In the data rows, 128 means zero.
Here is a table of points, one per row:
array([073, 158, 151, 114, 142, 118, 157, 088])
array([090, 179, 159, 056, 098, 125, 171, 107])
array([104, 157, 149, 127, 094, 138, 211, 101])
array([121, 153, 098, 118, 122, 074, 084, 169])
array([151, 108, 084, 153, 115, 138, 148, 125])
array([148, 091, 150, 185, 118, 133, 124, 133])
array([106, 112, 102, 136, 140, 154, 093, 100])
array([119, 125, 094, 175, 089, 129, 164, 129])
array([174, 085, 121, 168, 145, 123, 112, 182])
array([149, 103, 056, 164, 124, 138, 067, 141])
array([128, 122, 134, 210, 098, 110, 118, 097])
array([129, 119, 158, 144, 141, 142, 148, 109])
array([175, 068, 160, 137, 175, 151, 118, 215])
array([143, 082, 097, 175, 127, 140, 140, 086])
array([099, 117, 111, 118, 086, 096, 123, 110])
array([103, 130, 125, 129, 100, 122, 139, 146])
array([115, 118, 109, 157, 098, 163, 156, 080])
array([129, 144, 101, 125, 067, 091, 166, 101])
array([123, 148, 108, 078, 114, 136, 128, 100])
array([126, 198, 082, 152, 132, 133, 094, 127])
array([142, 106, 095, 136, 177, 136, 055, 144])
array([158, 097, 146, 148, 155, 150, 116, 178])
array([101, 159, 129, 093, 220, 137, 153, 107])
array([125, 170, 108, 150, 087, 106, 143, 136])
array([123, 158, 139, 096, 158, 166, 130, 091])
array([132, 144, 172, 037, 121, 152, 146, 109])
array([111, 127, 149, 108, 110, 109, 148, 142])
array([136, 141, 083, 166, 155, 106, 076, 144])
array([164, 090, 154, 145, 179, 161, 132, 198])
array([117, 160, 155, 130, 124, 117, 188, 107])
array([128, 150, 119, 128, 129, 132, 117, 149])
array([114, 128, 106, 106, 093, 115, 110, 134])
array([139, 118, 113, 085, 124, 116, 115, 120])
array([120, 144, 132, 089, 141, 116, 133, 129])
array([098, 143, 171, 102, 119, 122, 143, 091])
array([155, 068, 151, 165, 161, 144, 108, 153])
array([101, 098, 151, 083, 121, 136, 148, 080])
array([110, 130, 084, 148, 105, 124, 099, 128])
There is one direction along which these points spread out most. For each point below, how far along it does it lie, from 0 to 99? 50 is the average, and the first point above lies past it.
array([140, 062, 135, 157, 137, 135, 129, 149]) 33
array([115, 093, 119, 157, 150, 146, 110, 165]) 33
array([112, 176, 107, 118, 084, 068, 098, 166]) 53
array([182, 108, 225, 096, 232, 171, 118, 210]) 30
array([105, 132, 119, 123, 141, 094, 114, 113]) 53
array([139, 094, 124, 166, 143, 163, 134, 106]) 40
array([129, 098, 137, 173, 109, 124, 144, 136]) 43
array([109, 157, 188, 081, 160, 096, 158, 109]) 70
array([142, 129, 078, 122, 098, 116, 121, 132]) 47
array([132, 153, 149, 088, 081, 122, 146, 103]) 69
array([134, 153, 125, 114, 083, 123, 159, 098]) 66
array([136, 105, 119, 163, 130, 135, 120, 129]) 39
array([170, 094, 094, 177, 158, 117, 055, 152]) 17
array([148, 141, 133, 108, 099, 129, 128, 111]) 57
array([113, 163, 073, 104, 111, 067, 053, 164]) 44
array([106, 158, 165, 042, 123, 146, 210, 076]) 88
array([124, 153, 113, 145, 111, 126, 128, 121]) 52
array([138, 151, 177, 162, 167, 174, 140, 100]) 51
array([150, 075, 169, 166, 141, 139, 157, 134]) 39
array([121, 137, 135, 083, 092, 120, 150, 097]) 69
array([109, 145, 074, 118, 128, 134, 090, 141]) 45
array([132, 141, 102, 100, 104, 087, 095, 153]) 48
array([149, 117, 145, 157, 107, 136, 145, 093]) 51
array([136, 105, 165, 144, 147, 153, 148, 195]) 37
array([090, 191, 196, 019, 208, 138, 131, 089]) 80
array([136, 135, 105, 164, 115, 128, 116, 134]) 42
array([146, 106, 144, 138, 156, 130, 101, 157]) 35
